The rows below fall into families. The same turns and mirrors carry the whole set onto itself and the rows of a family onto each other. For each named row, which other rows are in its family? Write them in the order they are listed.
These 15 rows form 3 families of 5 rows each.
K972: [ 3.59 -0.15  0.21 -0.71  1.23  3.33  0.97  1.31 -0.09 -0.70  1.23]
K373: [ 0.42 -0.21 -3.19  0.01  2.26  2.25 -0.67 -0.35  2.66 -1.94  3.79]
K651: [ 3.47 -0.99 -3.11  3.33  3.00 -0.35  1.98  0.00  3.09 -1.98 -0.12]
K589: [ 2.96 -0.68 -0.96  2.76  0.84  1.48  2.24  1.90 -0.36 -0.69 -1.14]
K106: [ 3.14  0.60 -3.48 -0.16  3.40 -2.34 -2.36 -2.29  2.24 -0.69  1.06]
K773: [ 1.72 -0.21 -3.83  1.26  0.77 -1.70 -2.85 -2.63 -0.84  0.12  1.25]
K917: [ 0.16  0.68 -2.57  0.66  4.30 -1.62  0.26 -2.98 -2.88 -0.46  0.51]
K384: [ 0.86  0.44 -3.54 -0.49  0.43  2.53 -0.58  1.01  0.04  1.95  1.61]
K925: [ 2.60  0.37 -1.94 -1.94  2.58  0.37 -2.58  0.29 -1.22  0.74  1.72]
K256: [-0.41  1.82 -0.80  1.87  2.65  0.69  3.45 -3.06 -0.57 -1.49 -1.15]
K102: [ 4.51 -2.14 -1.78  2.55  0.19 -0.04 -0.27 -1.29 -2.34 -0.65  1.24]
K736: [ 0.58  1.21 -3.13 -0.31  2.06  3.32  3.27 -2.55 -0.24  1.82  0.89]
K700: [ 3.87  0.59  0.68  1.32  1.72  1.51  3.40 -2.81 -0.12 -1.64 -0.83]
K704: [ 0.33  0.81 -3.13  2.07  2.13 -0.59 -0.11 -3.10  3.76 -3.06  1.25]
K173: [ 2.27  1.84 -2.12  0.29  3.47 -0.38  1.94 -5.00  2.80 -1.16 -0.17]

Same family as K384: K589, K773, K256, K704
Same family as K917: K373, K651, K102, K736

The rows below fall into families. The same turns and mirrors carry the whole set onto itself and the rows of a family onto each other. For each named row, which other rows are in its family? Write them in the order they are listed.
These 32 rows form 4 families of 8 rows each.
K398: [ 1.21 -1.61 -1.07  0.10 -1.22  2.87 -0.36  1.39 -0.21  0.90  0.36 -0.93
  3.12  3.12 -0.96]
K406: [-0.80 -1.34  0.37  2.23 -0.77 -2.61  1.57 -0.83  0.31  1.06 -0.67  0.92
 -2.03 -2.53  1.76]
K586: [ 1.43 -0.58 -0.02 -0.82  0.79  2.03  0.32  1.56 -0.19 -0.73  0.68 -0.12
  2.79  4.57 -0.93]
K271: [ 0.64 -0.41  0.90 -1.88  2.28  2.18 -0.04  1.33  0.72 -0.12  1.09  0.51
  2.70  3.35 -1.71]
K565: [ 1.40  1.98  0.84 -0.92  0.11  2.18 -0.50  1.35 -1.22 -1.01 -0.53 -0.46
  3.05  3.58 -1.64]
K517: [-0.01  1.13  1.33  0.98  1.03 -3.53  0.85  1.11 -0.57 -0.46 -1.91  1.72
 -2.16 -2.76  1.37]
K391: [ 0.94  2.55  1.38 -0.20 -0.21  1.74 -1.47  0.92 -1.42 -0.66  0.14 -1.26
  2.91  3.63 -1.70]
K139: [-0.10 -0.52  0.85  1.06  1.40 -3.40  1.34  1.12  0.01 -0.29 -1.04  1.88
 -2.18 -2.38  1.67]
K457: [-0.34  1.09 -0.02 -0.52 -1.07  2.50 -1.24  0.72 -0.82  1.17 -0.60 -1.99
  2.74  3.48 -2.26]
K553: [-0.46 -1.65 -0.03  1.69 -0.17 -1.75  2.33 -0.12  0.20  0.87 -0.59  1.92
 -2.07 -2.77  1.68]
K888: [-0.33  1.52  0.73 -1.09  0.20  2.23 -0.67  0.87 -0.83  0.09 -0.34 -1.36
  2.62  4.43 -2.15]
K723: [ 0.85  2.20  1.60 -1.88  1.08  2.20 -1.42  1.29 -0.53  0.03 -0.35 -0.10
  3.13  2.13 -2.40]
K168: [-0.48 -0.66 -0.38 -0.45 -0.62  2.57 -0.77  0.84 -0.19  1.18  0.20 -1.90
  2.61  3.97 -1.71]
K261: [-0.39  0.73  0.51  1.55 -1.33 -1.65  1.30 -0.19 -0.96  1.23 -1.90  1.34
 -1.57 -3.94  0.87]
K910: [-0.74  1.28  1.11  1.89 -1.22 -2.61  0.75 -0.99 -0.70  0.97 -1.80  0.56
 -1.63 -3.44  1.02]
K496: [-0.08  0.57  0.76  1.40 -0.30 -3.05  0.30  0.88 -0.47  0.65 -2.10  1.27
 -1.78 -3.59  1.29]
K777: [ 0.54  0.54  0.42 -1.12 -1.01  2.96 -1.96  1.04 -0.37  1.88 -0.19 -0.98
  3.49  0.75 -2.25]
K852: [ 0.83  0.80  0.00  0.43 -1.89  2.48 -1.98  0.78 -1.35  0.99  0.29 -2.06
  3.05  2.35 -1.43]
K141: [-0.65  2.16  2.16  1.36  0.75 -3.15  1.30 -0.70 -0.72 -0.70 -1.62  1.59
 -1.91 -1.84  1.02]
K64: [-0.33 -0.08  0.17 -0.89  0.71  2.10 -0.21  0.93 -0.02  0.17  0.41 -1.49
  2.65  4.97 -1.63]
K655: [ 0.77  0.20  0.56 -0.17  0.97  1.62 -0.37  0.97 -0.35 -1.09  1.45 -0.75
  2.44  4.85 -0.92]
K895: [ 0.64 -1.44 -0.66  0.41 -0.93  2.21 -0.93  0.80 -0.03  0.54  1.61 -1.64
  2.86  3.70 -0.78]
K526: [-0.20  2.45  1.78  0.82  0.54 -2.23  1.79  0.00 -1.21 -0.46 -2.07  2.04
 -1.93 -2.76  0.74]
K861: [ 0.59 -2.15 -0.33 -1.02  0.23  2.75 -0.83  0.97  0.87  1.67  1.14 -0.47
  3.04  1.79 -1.60]
K741: [-0.30  1.88  2.02  1.51  1.15 -2.88  0.32 -0.30 -2.34 -0.64 -2.37  0.75
 -3.07 -1.52  0.02]
K65: [-0.26 -1.10  0.24  1.51  0.04 -3.03  0.89  0.94  0.12  0.74 -1.06  1.43
 -2.10 -3.16  1.74]
K34: [ 1.44  1.22 -0.18 -0.36 -1.90  2.74 -1.27  1.26 -1.31  0.78 -0.93 -1.29
  3.48  2.21 -1.81]
K563: [-0.30  0.01  1.17  0.76  1.70 -2.36  2.88  0.19 -0.21 -0.82 -0.72  2.55
 -2.46 -1.72  1.40]
K593: [-0.31 -0.84  1.31  1.75  2.33 -2.76  1.40 -0.15 -1.25 -0.84 -0.88  1.13
 -3.44 -0.18  1.02]
K776: [-0.37  0.22  0.60  2.46 -0.93 -2.09 -0.35 -0.38 -2.18  1.36 -2.21 -0.16
 -2.78 -2.87  0.28]
K794: [-0.74 -0.43  1.37  1.57  1.29 -3.23  2.23 -0.76  0.42 -0.66 -0.42  1.83
 -2.32 -1.20  1.75]
K665: [-0.34 -2.56 -0.05  2.62  0.25 -2.08  0.70 -0.33 -0.95  1.09 -0.88  0.25
 -3.19 -1.53  1.18]

Same family as K741: K271, K723, K777, K861, K593, K776, K665
Same family as K34: K398, K406, K586, K565, K910, K141, K794

The rows below fall into families. The same turns and mirrors carry the whole set onto itself and the rows of a family onto each other. For each named row, which other rows are in its family? Write them in the order they are listed.
These 32 rows form 4 families of 8 rows each.
K796: [-1.82 -1.18  1.67 -0.32 -1.44  0.85  0.57 -2.10  0.74 -2.00  2.51 -0.77
  0.63 -0.33  0.09 -0.21  3.57]
K155: [-2.94 -0.17  2.09 -0.71  1.03  1.72  1.11  0.27  0.65 -3.07 -1.61 -0.44
  0.74  0.24 -1.83 -1.61  3.16]
K857: [ 0.97  1.68 -2.48  2.20  0.63 -0.45  0.76  0.11  0.63  2.99 -0.73  1.25
 -0.62  2.10 -0.73  2.95 -2.48]
K317: [-1.56 -1.15  1.11 -0.40 -1.60 -0.61  0.65 -4.30 -0.46  2.08  0.64  0.42
  0.16  0.36 -1.62  0.67  0.86]
K841: [-2.19  0.07  2.13 -1.19  1.24  1.66  1.48 -0.83  0.29 -3.83 -1.56  0.11
  0.73 -0.12 -0.63 -2.35  2.55]
K467: [-0.94  1.15  0.43  1.38  1.16  1.36 -0.79  0.98  3.14 -3.45 -2.50  0.88
 -0.46 -1.35  1.23 -1.62  2.43]
K633: [-2.80 -0.33  2.20 -1.24  0.16  2.28  1.85 -0.73  0.88 -3.51 -1.41  0.34
  1.14 -0.41 -1.50 -1.23  2.18]
K901: [ 1.36  3.43 -2.63  2.18  1.33 -2.15  0.18  2.01  1.96 -0.95 -2.53  1.07
  0.37  0.26 -1.80  0.89 -2.04]
K254: [-2.27 -1.42  0.91 -0.29 -1.59  0.36  0.37 -1.65 -0.42 -1.39  2.92 -0.45
 -0.50 -0.57  0.01 -0.28  2.86]
K230: [ 2.09  3.33 -2.34  1.51  0.66 -2.06 -0.31  1.90  2.29 -0.99 -3.57  1.02
  0.81  0.45 -0.80  1.66 -1.75]
K446: [ 0.50  0.21 -1.16  0.41 -2.05 -2.51  0.07 -0.58 -1.70  1.02  1.92 -0.24
 -0.28  1.03 -2.81  2.69 -1.27]
K829: [-0.16  0.25 -1.04  0.79 -2.17 -2.90  0.81 -1.26 -2.05  1.18  1.15 -0.63
  0.58  0.70 -1.74  2.67 -1.40]
K540: [ 0.65  0.79 -1.74  0.15 -1.96 -3.22  1.09 -0.55 -1.32  0.97  1.68 -0.34
  1.01  1.18 -2.33  3.23 -1.11]
K747: [ 1.60  2.00 -1.98  1.83  0.61 -1.34  1.32 -0.04  0.86  3.45 -0.13  0.98
  0.39  1.07 -0.34  2.89 -1.88]
K701: [ 0.76 -0.03 -0.86  0.05 -2.12 -2.78  0.70 -1.77 -0.86  0.82  1.60 -0.16
  0.53  0.86 -1.89  3.67 -1.30]
K818: [-1.60  1.58 -0.55  1.34  1.41  0.93 -0.39  1.29  3.29 -4.01 -2.39  0.75
 -0.04 -0.11  1.19 -1.67  2.79]
K184: [ 0.58  2.08 -1.18  0.75  3.31  1.48  0.58  4.22  2.00 -2.09 -2.48  0.20
  1.45 -0.01  0.28  0.54 -0.46]
K848: [-1.77 -0.56  0.58  0.16 -2.03 -0.76  1.25 -4.46 -1.77  1.29  0.31  0.29
 -0.07  1.20 -0.77  0.54  0.60]
K572: [-0.76  1.59  0.25  1.39  2.04  0.90 -0.38  1.33  3.75 -3.14 -2.29  0.50
  0.54 -1.19  0.94 -1.51  2.81]
K170: [-0.44  1.63 -0.18  0.63  1.88  1.61 -0.66  1.28  2.63 -3.75 -2.46  0.72
  0.13 -0.41  1.62 -1.95  2.18]
K153: [-1.76 -1.00 -0.09 -0.29 -1.32 -0.90  0.64 -4.52 -0.97  1.87  0.22  0.88
  0.21  1.30 -1.59  0.87  0.88]
K963: [ 1.66  2.68 -2.27  1.79  1.28 -2.74 -0.14  1.54  2.34 -0.30 -2.84  1.42
  0.78 -0.20 -0.94  2.07 -1.92]
K392: [-1.52 -0.12  0.47  0.21 -2.09  0.04  0.74 -4.33 -1.06  1.56  0.52  0.36
  0.07  1.59 -2.38  0.38  0.86]
K984: [ 0.50  2.16 -0.64  0.89  2.90  1.07  1.81  4.08  3.17 -1.79 -2.61  0.49
  1.57  0.21  0.55  1.20 -0.24]
K503: [-2.27 -0.61  2.73 -1.33  0.57  1.75  1.23 -0.47  1.72 -3.39 -2.00  0.13
  1.17 -0.28 -0.69 -1.16  2.65]
K989: [-2.25 -1.22  1.33 -0.29 -1.86  0.76 -0.53 -1.57 -0.28 -2.03  2.05 -0.90
 -0.71  0.77  0.11 -0.04  3.38]
K477: [ 1.37  1.70 -2.35  1.88  1.21 -1.21  0.54  0.53  0.39  3.61 -1.16  0.64
  0.28  1.85 -0.16  2.88 -1.36]
K383: [ 0.95  1.57 -2.77  2.21  0.47 -0.85  0.46  0.23 -0.08  3.00 -0.49  0.34
  0.58  1.28 -0.03  2.64 -2.41]
K37: [-0.25  1.43 -1.00  1.17  3.55  1.06  1.14  4.46  2.30 -1.73 -2.74  0.55
  0.14  0.72  0.04  1.08 -0.07]
K104: [-2.19 -1.34  1.82 -0.49 -1.09  0.43  0.60 -2.00 -0.95 -2.06  2.14 -0.53
 -0.54  0.00  0.68 -0.60  3.10]
K775: [ 1.54  3.22 -3.10  1.81  1.29 -1.57 -0.28  1.95  1.64 -0.48 -3.00  0.88
  1.30  0.12 -1.10  1.18 -2.38]
K10: [ 0.64  2.39 -0.31  0.99  2.75  1.84  1.69  4.31  2.20 -1.80 -2.51  0.00
  1.24  0.07 -0.05  0.57  0.26]

Same family as K963: K796, K317, K747, K701, K572, K984, K503
Same family as K230: K467, K633, K254, K540, K153, K477, K10

The rows below fall into families. The same turns and mirrors carry the whole set onto itself and the rows of a family onto each other. For each named row, which other rows are in its family? Write them in the order they are listed.
These 15 rows form 5 families of 3 rows each.
K197: [-4.75 -3.63 -1.75  1.57 -1.55  0.85 -1.28  0.23 -0.92 -5.66  2.35 -1.99
 -0.76  0.04]
K316: [-5.46 -4.38 -1.56  1.93 -0.93  0.32  1.13  0.96  0.06 -2.66  0.19 -2.87
 -0.15  0.31]
K669: [-1.97  0.12  0.49 -0.71  0.59 -1.33  0.61  2.62 -2.61 -1.16  3.09  1.16
  1.34  2.43]
K277: [-6.08 -3.83  0.50 -0.06 -2.09  0.47 -0.36  0.72 -2.46 -3.59  1.70 -1.14
 -2.06 -0.21]
K799: [ 0.06 -0.21 -2.82  1.30 -0.76 -2.19  0.87  4.78 -0.33 -1.36  1.37  0.75
  0.78  1.79]
K166: [-0.61 -0.94  1.51  2.18  0.21  1.04  0.39  4.13  0.42 -5.33  0.49  1.56
 -1.85 -3.81]
K752: [ 0.63 -0.13  2.03  1.59  2.80 -0.57  0.35  2.23 -2.34 -3.76  0.20  0.93
 -1.36 -2.93]
K299: [-1.88 -2.73 -0.45  2.37 -0.85 -0.96  0.06  4.71  0.65 -4.63 -1.71  2.58
 -1.92 -2.80]
K926: [-2.16 -2.08  1.13  1.88  1.07 -0.62  1.46  3.71  0.55 -4.50 -3.06  1.57
 -0.66 -2.76]
K639: [-1.21  0.69 -1.36  0.52  0.29 -1.58  1.61  3.93 -0.40 -1.95 -0.07 -0.14
  0.97  3.54]
K12: [-1.96  0.22 -0.09  0.51  1.32 -0.52 -0.92  0.77 -2.09 -3.65  2.74  0.05
 -0.13  4.22]
K341: [-0.90  2.07 -1.56  1.43  0.75 -1.81 -0.34  3.38 -2.19 -2.43  2.90 -0.28
  0.98  1.72]
K259: [-5.18 -4.76 -2.95  2.88 -1.42 -0.79 -0.49  1.64 -0.11 -2.66  1.64 -0.97
  0.14  0.00]
K154: [-3.50 -3.24  1.05  1.72 -0.79  2.23  0.05  0.52 -1.07 -4.26  1.82 -2.34
 -3.82 -0.77]
K897: [-0.26 -1.81  2.40 -0.78 -0.23  0.00  1.25  3.28 -1.73 -4.01 -0.38  1.90
 -1.49 -3.50]

Same family as K277: K669, K897
Same family as K259: K799, K299
Same family as K341: K197, K166
Same family as K154: K752, K12

